One turning vector, and how many steps it has turned
The counts run from 0 to 404.
[  4 -21  10  16  36  -5  16  10   1  28 -22  35  -8  10 -12 -22  10   8
  16   0   5  60 -31  17 -43   8  15  17 -23   7  14  15   4 -38  -8  -5
  -3 -35  10   3  18 -10  23  32 -13   7  -5 -38  18  20  28  51 -43  13
  51 -27  -4  -3  42 -10  32 -32 -16  25  -7  18 -25] : 146
[ 47 -40  31  -6  63 -14   8 -16  24   2 -16  34  -9  16   6  17   3   6
   0  -8  25  55 -29 -22  -1  25   8  -1  -3  -1  22   2  19 -41   6  19
 -44 -22  -2   7  15   7  -2  39  -8 -13   0  -9  25   3  17  45 -26 -15
  49 -46 -22  -5   3 -22   1 -33 -10   7  -6  12  -3] : 72
[ 42 -33  35 -23  57  17   4   1  15 -16   9  32 -31  21  17  -3  -3  12
  15   7   9  41 -22 -28 -17  26   9 -10 -22 -14  11   0  23 -24   2  25
 -27  -3 -14  12  -3 -23 -26  40 -10   5 -10  -6  16   3  21  40 -21 -15
  40 -49 -24   6  -4   2  26 -34   0  27  26  32   7] : 257
[ 26 -32   0 -30  61   6  11   7  30   0 -22  28  -5  22  24 -19  -2   7
  17 -12  19  57  -7  -7 -22  42  27  23 -18   2 -24   4   7 -14   9 -18
 -27  -4 -13  30   1  -3 -30  41 -14   9   5 -26  -9  -8  37  28  -4  10
  63 -50  -8   3  15  19  21 -16  10  22  -9   8  -5] : 303
[ 22 -18  31 -23  39   0  -3 -18   0   1   6  30  -8  -5 -37  -2  23   4
   6   7  -1  16 -38  12 -10  34  -5  21 -19 -19  -2  -9   1 -56   0   0
  -2   2  -6  17  24   3  21  33 -34   6  22 -13  17  -6  15  76   3 -12
  40 -58  -9 -12  29   3  22 -14 -39  22  15  32  -7] : 98
[ 11 -30  33  11  51  14  -6  -6  37   8   0  34  13  21  -4 -13  11  -2
  15 -14  32  45 -26  -4 -23  32  30 -19  -8 -15  12 -17  18 -27 -13  20
 -37 -26  -3  10  -7  -6  18  57 -30  11   9 -21  18  -3  17  41 -11 -27
  73   6  -4  -8  14 -18  10 -22 -26  29  12  37   5] : 40
[ 40 -29  11   5  59  16   2   1  25  -2  -8  14  13  -1  32 -28   7  -1
  32 -19  18  31 -22   7 -47  30   2  14 -20   1   3   2   6 -36   7  -4
 -30  -5  -6  16 -14   6   2  45 -23  14  14 -23 -13  35  18  69  -2  -2
  41 -35  17 -49   6   0  43 -13 -14   5   5  15 -13] : 83
[ 27 -22  27  -3  41  13   6   0  39 -22  -9   8   0  13   0 -14  -1   6
   1 -26  20  46 -40   7 -21  26   2  10   1  12  -1 -16  16 -37  -3  19
 -27 -26  -9  13  10  -2  16  46 -43  11  20   0  17  45  25  47 -12 -22
  34 -38  -5 -25   6   5  24 -26 -27  21  23  30   6] : 264
[ 63 -32  24   0  69   3  18 -12  21  -4  -6  19 -27  20  14  15   2  21
  19   6  21  53 -12 -34 -17  24  13   4 -28   4   5  18  10 -24  -8   5
 -37  -2   5  14   2 -13 -18  43  -8 -14  -8 -19  12   6  28  43 -24   1
  52 -33 -10   8   0  -5  10 -29   2  22   8  22   9] : 165
[ 11 -34  19  -6  24   9  -3   4   0  16   0   8 -10  14 -17 -21  29  18
   6  -2   8  28 -32   1 -12  35  34   9 -24 -21 -12 -15  12 -43  -4  12
  -6  -7   8  33  -6 -16   7  43 -16  13   5 -29   2 -12  22  81 -13 -12
  38 -33  19  13  33  15  19 -16   1  60  -3  51  -1] : 322
[ 42 -21   9 -23  67   9   5  -2   3   5 -11  32 -20  29 -36  14  18  15
  11   5   2  34 -12  -7 -11  29  -5   8 -13   2 -26  13   1 -42  -1  16
  30 -12   4  24  22   5  18  30 -20 -11   3  -9 -10  11  29  47  -2  -3
  56 -53 -13   6  44  -9   9 -34 -34  16   5  15  33] : 195
[ 32 -30  19   5  62  -6  12  -5  24   9   0  43  -2  18  12  17  23   4
   4   4  22  34 -39 -11   5  33  15  -5 -14  -5  41  13   8 -36   9  19
 -44 -11  -5  -1   0   6   0  63   7 -19 -11 -16  14  -4  10  57 -25  -7
  39 -29  -4   0  15 -22  19 -31  -9  14  -5  32   0] : 160
[ 26 -27  31  -3  43   8 -29 -15  17  17   8  41  -1  40 -14 -17  -7  -5
  35   2  24  29 -19   5 -31  25  28 -23 -22 -31  -1 -13  12 -21  -7  31
  -4  -4 -13  23  -7  -5   9  43 -18  14  -5 -15   3 -13  11  49 -12 -11
  72 -10   0 -21  19 -11  18 -32 -30  16  -3  25  19] : 224
[ 32 -38  18  22  55  21 -11  -9  24   4  -5   6  13   3 -10 -11  10   0
  31 -22  11  44 -25  12 -30  38  11  -1  -9  13 -10   2   5 -36  -9  -2
 -31 -29  -5   7  -1 -14  32  30 -35  19  14 -15  11  22  30  47   0 -28
  56 -26  -6 -22  -5 -10  29 -32 -36 -10  15  17  -4] : 268
[ 32 -18  20   0  45  27 -15 -10  19  37  -3  23   0  34  -9 -11  -3   8
  26  -1   7  33  -3  11 -30  42  31  -9 -31 -18 -15 -12  14 -19 -17  12
   5   2  13  38 -18 -11   9  41  -7  20  -8 -25  -7 -12  12  57 -14 -14
  64 -17   7  -3  34   4  21 -30  -9  20  -2  53   6] : 317
[ 47 -31  17 -10  50  14   1 -10  21 -15  -7  13  -1   5  24 -17  -4   7
  17 -36  22  38 -32  -9 -43  23  -9   1  -6   2   6  -1   4 -22  -7  10
 -33 -11  14  14   3   4   7  30 -38 -13  24  -5   8  42  24  52  -6 -15
  41 -42   8 -45  15   8  36 -21 -22  12  17  25  -8] : 172
[ 37 -30  -4   9  60  -3  -9  12  -3  26  -1  48  -1  21   1  -1  18  26
  18 -18 -23  14 -43   4 -27  46  13 -10 -25   7   5  28   2 -26 -10  15
 -12 -15  15  10   6 -16   4  12  11 -10  -4 -17  -4   1  26  52 -25 -16
  28 -45  -3  -2  40  12  58 -32  -6  -2  -3  44  -8] : 153
[ 34 -42  -2 -13  67  14   6  14   8   9  -8  38   0  33 -19  -2  21   7
  15  -7   5  19 -12  -8 -13  39   2  -3 -21   2 -39  17  17 -53  10  23
  19 -23  -5  26   0  -9  14  22 -15  -1   1 -22 -12  11  21  54  12   0
  53 -58  -3  24  32  12   9 -27 -11  27  10   1  18] : 106
[ 46 -18  13 -20  81 -18   6  -6  -9  -1 -11  57  -8  27  -1   6  11  27
   3  -4  -7  27 -28  -9 -24  45   4   4 -25  11  10  24  18 -24   8  10
   2  -7  23  28  26   4   4  28 -11 -21   9 -10   4   6   7  33  -8  -3
  39 -41 -15 -10  50   9  28  -9 -16  29  -2  46  13] : 380
[ 34 -19  13 -28  70  -7   5   7  -9  -4  -8  51 -19  19 -17   5  16  25
   4   2 -23  23 -30   1 -11  43   0  10 -19  11  -4  23  14 -50   5   3
   9  -6  -1  26  27 -18  -5  16  -4   2   3 -20   1  -6  27  41  -8 -20
  35 -57 -33   4  31  11  35 -26 -12  16  17  35  16] : 378
[ 25 -41  -2   5  45   4  10  14  17  31  -8  43  -9  28 -15  -1  -2   4
  19 -22  10  33 -22  12 -24  26   2  -3 -27 -13 -24  25   1 -40  -4  20
  -5 -28  -5   5  19 -16   7   3  -4 -12   1 -27  13   8  37  57 -22   5
  44 -77 -12  21  21  16  23 -42 -13  11  11  -8 -13] : 332
[ 17 -25   6   7  50   4  -2  10  28  10   6  50  -3  18  13  13  33 -11
  15  -5   9  16 -62  -5   3  36  19   4  -4  -9  27  16 -12 -35  -3  21
 -30  -3 -19  -4   3  -1  -5  62   1 -10  -7 -11   1   6  36  62 -27 -18
  32 -44  -2   2  24 -17  36 -32 -25   0  12  18   7] : 250
[ 44 -35   9 -21  83 -10   9  -2   7  -1   1  51  10  26   5   7  21   8
  -1 -18   4  10 -29  -1 -14  44  -9  -9 -21  -2  12  24  19 -48  12   9
 -19  -8  10  26  16   8   7  19   0 -13  19 -25   5   1   8  56   3 -28
  24 -43  -6  -9  42   3  21   0 -21  20  19  30  13] : 382
[ 26 -23 -20   2  49  -2   8  21  12  17 -10  48   3  35  12   1  19   6
   8 -16   2  20 -55  16 -14  48  21   6  -8  11   7  21  -4 -15  -1  29
  -7 -16  -4   7   8  -5   0  51  -1 -18   1  -4  -5  23  23  48 -29   7
  23 -49   8   5  46  13  52 -34 -12  11  -7  28   8] : 246
[ 17  -9   0 -34  51   5   5   7  41   1 -16  45  -4  38   9 -17 -13  11
   8 -22   9  45 -31   9 -17  52  27  27  -8  -3 -13  -3   3  -5 -10  -7
 -21   4 -11  24  22   0 -25  49 -28   6  22  -6  -3  -5  32  24 -18   6
  50 -52 -16  -4  27  22  30  -6  -7  11   4  27   1] : 214
[ 35 -33   3 -10  75  14  -1  -1   0  14  -2  37  -3  19  -5   5  27  -4
  14 -14   5  25  -4 -19 -23  35  -8  -9 -25  -9 -19  19  12 -35   8   4
   7 -16  19  26   2  -8  13  18 -11  -9  13 -29  -4   4  24  55   9 -18
  56 -51  -5  13  55  -2   7  -3 -16  23  26  12   7] : 198
[ 57 -43   9  -3  69   2   5  -9  23   1  -3  13  -4  18  33  -8  -8  -4
  29 -23  26  46 -19 -11 -27  39   0   5 -29   2  -4   4  21 -22   7 -10
 -41  -5  -4  21   3 -14 -12  18 -19   1  22 -23  18  23  25  46  -6 -10
  38 -56  -7  -7  11  13  22  -2  -6  12  22   6  -9] : 78
[ 23  -6  11 -28  61  14   8   6  43  10  -6  65  -6  21   3  -7  -6  22
  11 -26  -7  34 -10  -7 -31  37  13   1 -14 -19 -14  11  -2 -15 -24   3
 -18   3   5  13  17   0 -19  29 -20  -3   7  -6  -5 -16  37  29 -20  -1
  59 -54 -18 -13  14  14  41 -28   2  -3   3  30 -13] : 121
[ 39 -30  21   4  53  14   0 -13  21 -10  -8  24   6   7  23 -20  -7  -6
  24 -30  30  43 -32  -4 -40  23 -12   1  -5   2  11 -12  19 -22  12  13
 -34 -18   2   7  -2   4  13  41 -35  -3  15  -6  16  40  11  47  -5  -9
  45 -41  -1 -39  20  -1  34 -20 -26  10  12  16 -15] : 173
[ 34 -29  -1   5  59  -9 -13   2  -6  27  -2  57   3  26  11   6  16   8
  14 -18 -10  16 -58   6 -19  52   8 -15 -11  -1  16  18   8 -18  -3  26
 -16 -14   6   6   9  -9   7  24   8 -16   0  -5   7   2  14  45 -31 -14
  29 -49  -3   1  46   5  57 -30 -16  -1  -1  43  -7] : 154
[ 20 -40 -10  -1  41   2   5  21  15  23 -12  42 -13  35 -12  -6   1   0
  13 -24  11  33 -38  11 -19  29   7   4 -20  -6 -25  21   3 -25  -2  26
   4 -25 -11  -3  24 -17   7  12 -14 -10   1 -10  11  25  40  51 -35   7
  38 -77 -14  24  38  19  31 -41 -19   7   5  -6  -5] : 333
[ 16 -41  12  -2  29 -15   8   9   8  11 -15  29 -17  15 -40  -9  20  26
   7  -7   6  38 -31   2 -23  10  22  13 -16 -10 -19   6  -7 -60 -11  25
  -7 -25  -6  11  23  -5  15  22 -23  -6   2 -16   5   3  35  69 -26  10
  46 -55   4   5  11  11  13 -52 -13  34 -18  -1   1] : 328
[ 23 -13  25 -26  46   3   8  -6  28   1 -23  32   0   6  20 -39 -10   3
  12 -14  22  50 -22   8 -47  23  11  28  -9  -6   5 -16  13 -22   2 -10
 -26  -4   8  25   7  16  -9  48 -30  10  12 -23   0   8  15  48 -21  14
  47 -39   4 -44  26  14  33 -12   2  17 -12  28 -27] : 399
[ 17  -9  16 -30  60   9   1   2  37  15   6  74  -1  39  11 -15 -22  -1
  14 -18   7  35 -21   1 -26  49  14  -8 -19 -17   6  -3  26  -4  -5   6
 -20   5 -10  18  16  -5 -19  39 -16  11  13  -5  13  -9  13  21 -19  -5
  54 -51 -27  -4  29  17  34 -13 -12   7  18  31 -10] : 123
[ 41 -19   5 -12  75   6   7  -4   0  10 -10  34 -19  29 -20  13  19  10
  12   4   6  36  -7 -18 -21  32  -4   5 -16   5 -19  17   7 -31   5  10
  30 -16  15  24  17   1  17  40 -23 -18   4 -14  -2  14  17  39  -5   6
  61 -39 -10  10  58 -10   7 -28 -25  23   1  20  19] : 196
[ 40 -11   6 -28  75 -13   2  -1  -9  -7 -15  51 -16  24 -16   4  15  29
  -3  -4 -20  25 -36  -5 -16  43   3  10 -16  14  -4  22  12 -29  -1  11
   8  -8   8  26  34  -3   0  20  -7 -11   9  -5  -3  -1  28  35 -13 -11
  34 -47 -22  -4  43  12  36 -22 -15  21   2  45  23] : 379
[ 26 -44  12 -13  72  -8   8   4  31   6 -25  42  19  20  16  -2  20  11
   5 -12  20  46  -4 -21 -18  35  22   1  -3  -3  -2   2  18 -45   4   3
 -35 -24   2  18  -9  24  -1  49  -9 -10  -1 -24 -15  -5  22  32  -4   1
  68 -31  -1 -10  12 -10   4 -26   3  15 -20  -1  -6] : 298
[ 51 -38  22 -13  65  -3  15  -1  32  -9 -17  20 -23  19   5  11   0  11
   7 -11  15  56 -15 -14  -1  33   9  12 -10  14  -9   2  17 -48   2   9
 -38 -15  -9  21   9  -9 -17  24  -4   3  -2 -19   7  17  29  49 -16 -20
  39 -60 -25   8  -8   0   6 -32  -1   5  17   5  14] : 74
[ 35  -8  16 -18  60  21   4   8  42   4  16  61  -6  33  12 -13  -4  14
  13 -29   4  14 -13 -11 -37  40   6 -21 -27 -27  -3   7   6 -12 -19  19
 -19  12  13  17  11  -9 -14  29 -19  -2  16 -14   3   1  25  41 -12 -15
  49 -34  -9 -14  19  10  36 -12  -9  17  36  44   7] : 33
